grid =
array([[-0.627,  1.619, -1.116, -1.471,  0.914],
       [ 0.003,  0.007, -0.238, -0.555, -0.293],
       [-0.677,  1.194, -1.008, -1.586,  1.155],
       [-0.920,  1.825, -1.107, -1.563,  0.870],
       [-0.430, -0.132, -0.531, -0.622, -0.159],
       [-0.639,  1.101, -0.655, -1.341,  0.683],
       [-1.043,  1.694, -1.380, -1.848,  1.111],
       [-0.692,  1.904, -1.509, -1.672,  0.839]])
Indices start at 0.
(0, 0): -0.627
(7, 1): 1.904
(6, 0): -1.043
(7, 3): -1.672
(3, 0): -0.920
(0, 1): 1.619
(5, 3): -1.341
(1, 1): 0.007
(0, 2): -1.116
(7, 0): -0.692
(4, 4): -0.159
(4, 1): -0.132
(5, 1): 1.101
(2, 1): 1.194
(2, 4): 1.155
(6, 4): 1.111
(6, 1): 1.694
(2, 0): -0.677
(0, 3): -1.471
(5, 4): 0.683
(3, 3): -1.563
(3, 2): -1.107
(4, 2): -0.531
(7, 2): -1.509
(4, 3): -0.622
(2, 3): -1.586
(6, 2): -1.380

x = -0.25  -0.08   5.96   7.74  -5.62   6.43  -4.85   1.25  -1.54   0.95   3.14  -0.74   0.25
x[0]	-0.25
x[11]	-0.74
x[2]	5.96
x[4]	-5.62
x[12]	0.25
x[1]	-0.08
x[5]	6.43

A =
[[4 3 7 3 8 8 6]
 [4 4 5 1 6 5 5]
 [2 6 5 5 1 1 6]
 [5 5 5 7 4 5 4]
 [1 8 7 4 3 7 0]]
A[0,0]: 4
A[:, -3]: [8, 6, 1, 4, 3]
A[2]: [2, 6, 5, 5, 1, 1, 6]
A[4,5]: 7
A[2,4]: 1
A[3,-6]: 5
A[:, -5]: [7, 5, 5, 5, 7]
A[-4,-7]: 4
A[0,3]: 3
A[1,-1]: 5
A[-5,5]: 8
A[-5,2]: 7

m =
-684   170  -160   -94   370  -789   338   342   419  -324  -465  -547  -173  -263   337
  64  -237  -184  -210  -487  -441   -57   526  -286   121   239   364   504   413  -349
 -70  -224  -739   310  -638  -215  -222  -374   472  -588   193   408   535   256   354
 540  -494   117   476  -637   106  -399  -505  -421  -502  -489  -687   534  -130   539
 312  -654   368    74  -355    97  -290  -101  -585  -115    15   205  -816  -194   520
-740  -406  -138  -200  -122   105   133   410    37  -122  -333  -109   -29  -610    27
-340   226  -107   543   410  -667   275  -226  -721  -325  -318   531   -99  -174    24
 347   365   152   -22   358  -742  -344  -146   -91    16    18   -71   150  -192  -114
-575   394     4   421  -249   537  -380   230    72  -164  -531  -498  -406   446   195
-204  -351  -326   509   454    52   112  -601  -205  -677  -371  -609  -637  -234   173
m[0,0] = -684
m[3,3] = 476
m[9,14] = 173
m[4,6] = -290
m[:, 7] = [342, 526, -374, -505, -101, 410, -226, -146, 230, -601]
m[1,0] = 64
m[3,0] = 540
m[4,13] = -194
m[7,8] = -91
m[9,12] = -637
m[0] = [-684, 170, -160, -94, 370, -789, 338, 342, 419, -324, -465, -547, -173, -263, 337]
m[2] = [-70, -224, -739, 310, -638, -215, -222, -374, 472, -588, 193, 408, 535, 256, 354]
m[8] = [-575, 394, 4, 421, -249, 537, -380, 230, 72, -164, -531, -498, -406, 446, 195]
m[7,4] = 358
m[1,9] = 121
m[9,2] = -326
m[0,5] = -789
m[2,12] = 535
m[:, 10] = [-465, 239, 193, -489, 15, -333, -318, 18, -531, -371]
m[1,11] = 364
m[7,0] = 347
m[8,2] = 4
m[3,11] = -687
m[5,1] = -406
m[3,7] = -505
m[:, 6] = [338, -57, -222, -399, -290, 133, 275, -344, -380, 112]
m[2,0] = -70
m[9] = [-204, -351, -326, 509, 454, 52, 112, -601, -205, -677, -371, -609, -637, -234, 173]
m[7,2] = 152
m[:, 12] = [-173, 504, 535, 534, -816, -29, -99, 150, -406, -637]
m[:, 3] = [-94, -210, 310, 476, 74, -200, 543, -22, 421, 509]
m[6,1] = 226
m[6,4] = 410

X = ((2915, 4658, 3877, 4712, 5070, 9499, 6586, 7485, 5606, 8059, 8528, 4859), (6175, 4146, 2292, 6824, 4814, 5105, 7441, 3763, 8924, 8143, 6974, 3396), (3910, 8002, 7696, 5499, 5616, 7766, 3854, 5861, 3709, 5769, 9255, 2565), (8903, 6207, 7627, 7852, 6860, 4592, 7183, 4853, 5608, 2971, 3868, 9048))
X[0, 0] -> 2915
X[-4, -7] -> 9499
X[2, -2] -> 9255
X[:, 11] -> [4859, 3396, 2565, 9048]
X[-1] -> [8903, 6207, 7627, 7852, 6860, 4592, 7183, 4853, 5608, 2971, 3868, 9048]
X[:, 9] -> [8059, 8143, 5769, 2971]
X[:, 3] -> [4712, 6824, 5499, 7852]
X[3, -4] -> 5608
X[-1, -6] -> 7183
X[1] -> [6175, 4146, 2292, 6824, 4814, 5105, 7441, 3763, 8924, 8143, 6974, 3396]
X[0] -> [2915, 4658, 3877, 4712, 5070, 9499, 6586, 7485, 5606, 8059, 8528, 4859]
X[:, 4] -> [5070, 4814, 5616, 6860]
X[3, -3] -> 2971
X[-3, 4] -> 4814
X[:, 10] -> [8528, 6974, 9255, 3868]
X[1, -9] -> 6824
X[2, 0] -> 3910
X[-4, 10] -> 8528
X[-1, 5] -> 4592
X[-3, 8] -> 8924
X[1, 10] -> 6974
X[-3, -12] -> 6175
X[-1, -9] -> 7852
X[2, 3] -> 5499
X[0, -11] -> 4658
X[1, -11] -> 4146

B = [4290 4092 6225 1678 3501 4960 4805 5116 8610 5087 4569 6534]
B[0]: 4290
B[7]: 5116
B[3]: 1678
B[1]: 4092
B[2]: 6225
B[8]: 8610

a =
4.82, 0.50, -1.93, 1.49, -2.51, 3.06, 1.17, 3.60, -6.16, 0.06, 1.13, -0.77, 7.36, -3.40
-4.60, 0.17, 0.15, 1.01, 3.46, -4.00, 1.17, -4.85, 5.41, -1.77, -0.69, -1.80, -6.31, 3.16
0.18, 3.47, -2.42, 6.80, 0.88, -0.05, 7.90, 1.35, -0.27, -2.33, 2.25, -3.60, 0.69, 0.91
Indices start at 0.
row 0 col 0 = 4.82
row 1 col 2 = 0.15
row 2 col 9 = -2.33
row 1 col 5 = -4.00
row 2 col 0 = 0.18
row 1 col 11 = -1.80
row 0 col 5 = 3.06
row 1 col 1 = 0.17
row 0 col 13 = -3.40
row 2 col 7 = 1.35
row 0 col 6 = 1.17
row 2 col 6 = 7.90
row 0 col 4 = -2.51
row 2 col 4 = 0.88
row 1 col 6 = 1.17
row 2 col 5 = -0.05
row 2 col 10 = 2.25
row 1 col 0 = -4.60
row 0 col 3 = 1.49
row 2 col 11 = -3.60
row 2 col 1 = 3.47
row 2 col 13 = 0.91
row 2 col 2 = -2.42
row 1 col 12 = -6.31

data =
[[ 0.467  1.911 -0.843  1.343 -1.573 -0.327 -0.514 -1.042  1.675  0.384]
 [-0.614 -0.088  1.382  1.433  1.177  0.906 -0.702  0.448 -0.249  1.092]
 [ 1.652  1.140 -0.314 -0.366 -0.119  0.159  1.739  0.611  1.289 -0.026]
 [ 0.430  2.340 -1.098  1.734 -2.058 -0.470 -0.844 -1.432  2.020  0.466]
 [ 2.190  1.633 -0.799 -0.594 -0.607 -0.057  2.188  0.499  1.826 -0.232]
 [-1.436 -0.687  2.652  2.352  2.392  1.637 -1.426  0.884 -0.950  1.868]]
Indices start at 0.
(0, 0)	0.467
(0, 7)	-1.042
(2, 6)	1.739
(2, 0)	1.652
(4, 4)	-0.607
(0, 9)	0.384
(3, 5)	-0.470
(5, 7)	0.884
(2, 4)	-0.119
(0, 3)	1.343
(4, 2)	-0.799
(2, 5)	0.159
(5, 5)	1.637
(2, 7)	0.611
(1, 6)	-0.702
(1, 8)	-0.249
(3, 8)	2.020
(5, 1)	-0.687
(5, 4)	2.392
(1, 0)	-0.614
(5, 9)	1.868
(4, 3)	-0.594
(1, 2)	1.382
(2, 9)	-0.026
(3, 0)	0.430
(2, 8)	1.289
(5, 2)	2.652
